Each row has a name. After each piece below comes the name of the row it's from, unless a question asks for something else. Each question is about the rows just above it.

Q369: 54 7 54 54 7 54
Q898: 414 9 -133 349 389 530
Q196: 248 537 185 7 399 -23
Q153: 430 496 -334 703 773 505
Q596: 584 95 -228 223 676 557
Q267: 213 273 -43 463 304 333
Q202: 71 -186 289 -108 53 444
Q19: 537 -23 186 399 248 7
Q994: 517 -185 71 -108 289 444
Q620: -95 -53 365 -131 -306 -23
Which row holds these entries in another order? -185 -108 71 289 444 517 -> Q994
Count of 54 in Q369: -> 4
Put -23 248 537 185 7 399 back in order: which row is it? -> Q196

Q348: -52 -340 50 -41 110 -304 -77 -414 -22
Q769: -388 770 588 587 770 588 411 588 -544
Q121: -709 -425 819 -667 618 -732 -903 -35 -736
Q508: 618 -667 -425 -735 -709 -732 -903 -35 819
Q682: -152 338 -99 -66 61 298 246 299 -170
Q40: 48 -397 -413 -419 -299 -422 -17 -280 151
Q720: -611 656 373 -611 780 780 902 780 -813
-414 -340 -304 -77 -52 -41 -22 50 110 is which row reordered? -> Q348
Count of 780 in Q720: -> 3
Which row holds these entries in another order? -903 -735 -732 -709 -667 -425 -35 618 819 -> Q508
Times 587 occurs in Q769: -> 1

Q536: 20 10 889 438 -411
Q600: -22 -419 -891 -392 -446
Q738: -22 -393 -891 -446 -419
Q115: -14 -380 -896 -440 414
Q895: -404 446 446 446 446
Q704: 11 394 890 445 447
Q17: 446 890 11 446 11
Which row holds these entries in another order? 447 445 890 394 11 -> Q704
Which row holds these entries in another order? 446 -404 446 446 446 -> Q895
Count of 447 in Q895: -> 0
Which row holds these entries in another order? 11 446 446 11 890 -> Q17
-419 -22 -393 -891 -446 is which row reordered? -> Q738
Times 12 occurs in Q17: -> 0

